(in the rows, 128 means zero)
Each path below is one point turned by a fixed rotation once a step. After each direction that follows a path, write how fast that rotation turns it, in degrees a step (0 if it stays still).
Each turn is a multiple of 5 degrees from 10 to 175, or 0.
Each row of a path follows its step; steps can be skipped.
path 1
step 9: [133 122 134 139 132 131 123 135 128 124 120 131 135 130 124 131 123 128
 124 127 125 130 132 127 130 132 137 137 126 130 134 127 126 131 124 133
 129 125 127 115 121 132 129 131 140 132 131 132 129 133 126 131 129 144]
step 11: [129 125 122 136 127 128 129 139 135 134 125 122 121 126 123 133 123 135
 128 126 122 124 123 133 124 119 125 129 133 128 130 132 123 134 131 128
 117 121 126 132 129 138 129 123 125 132 130 129 117 132 135 123 139 135]
step 15: [135 129 129 142 126 131 131 137 131 135 131 125 124 124 126 135 127 120
 122 136 123 130 128 132 130 122 134 125 135 128 130 128 123 122 124 133
 126 129 129 112 126 131 129 127 135 132 124 132 136 134 129 132 135 135]
step 17: [126 123 125 136 131 133 131 142 131 125 128 111 136 133 122 129 125 138
 128 132 126 126 124 125 138 127 125 132 124 127 128 132 127 130 128 127
 130 114 123 132 126 132 132 124 134 129 134 132 124 131 129 126 131 134]
step 26: [124 125 128 132 127 118 131 143 136 126 127 120 126 121 130 127 122 132
 124 126 123 129 123 128 130 123 130 134 133 141 122 128 128 130 125 126
 124 123 132 117 126 130 127 128 135 139 132 137 129 121 134 133 129 126]
step 27: [133 124 135 133 133 128 141 136 133 134 125 126 119 124 125 127 127 126
 125 139 122 131 131 131 127 122 131 126 136 136 138 134 118 132 121 133
 120 131 130 130 128 122 132 131 134 130 131 127 129 125 134 128 132 135]
step 31: [129 130 122 140 129 132 120 140 137 134 127 129 127 128 119 131 127 131
 126 131 127 125 124 139 136 121 123 124 135 125 133 129 128 131 131 120
 118 122 129 129 132 133 132 135 130 143 128 125 126 129 129 129 132 131]
step 35: [134 132 130 132 133 135 130 138 127 129 134 121 127 123 123 120 132 122
 116 136 117 130 121 135 134 127 135 133 127 126 129 128 131 127 124 135
 131 134 127 117 127 135 135 128 134 138 127 134 125 132 131 129 127 135]
step 44: [137 129 138 131 133 136 121 139 139 129 119 129 128 132 133 128 123 128
 135 132 123 134 122 123 125 123 139 133 119 126 129 135 128 131 130 133
 115 127 131 124 126 132 131 128 129 130 131 134 125 128 129 130 125 135]
[131 129 128 127 131 126 129 129 125 129 127 128 128 128 129 127 128 127
 129 127 129 129 130 124 127 128 130 129 128 130 127 127 129 131 128 127
 129 127 130 128 130 129 128 128 127 129 128 127 128 123 128 129 128 131] -> 20
[128 129 128 130 127 127 128 130 127 127 128 131 124 129 129 127 124 128
 130 128 129 129 128 126 127 127 128 127 127 132 128 128 129 130 127 128
 128 129 128 128 127 126 128 130 128 129 126 130 129 131 125 128 129 127] -> 100
[128 127 129 129 128 127 125 129 128 130 131 127 130 127 128 130 127 129
 128 127 132 127 129 128 130 126 129 127 130 130 128 126 128 125 128 130
 131 129 130 127 128 128 125 130 130 130 128 128 127 128 127 128 128 128] -> 130
[130 127 128 128 129 128 128 128 128 131 131 130 127 127 128 127 127 126
 127 128 130 131 126 131 128 126 127 126 130 128 129 129 129 128 128 128
 127 130 126 127 127 127 130 127 126 129 126 130 126 125 129 128 131 128] -> 90
[127 126 128 125 126 126 127 129 130 126 128 128 126 126 129 126 128 127
 126 127 128 128 126 128 129 129 128 126 126 127 129 129 129 127 126 126
 131 129 128 130 130 128 127 129 127 130 127 126 128 128 131 131 126 130] -> 175
[129 128 130 125 129 131 125 126 128 129 127 127 123 127 129 129 127 125
 127 129 129 130 128 128 128 128 128 129 129 126 128 130 126 129 128 129
 129 128 130 129 128 126 126 129 131 127 130 129 129 128 129 128 128 128] -> 125
[130 127 129 128 126 128 127 127 128 129 128 126 129 128 128 130 128 127
 127 130 130 125 128 128 125 126 130 127 127 129 128 128 128 129 127 125
 128 127 128 129 126 129 128 126 127 126 130 131 126 129 127 132 127 125] -> 95
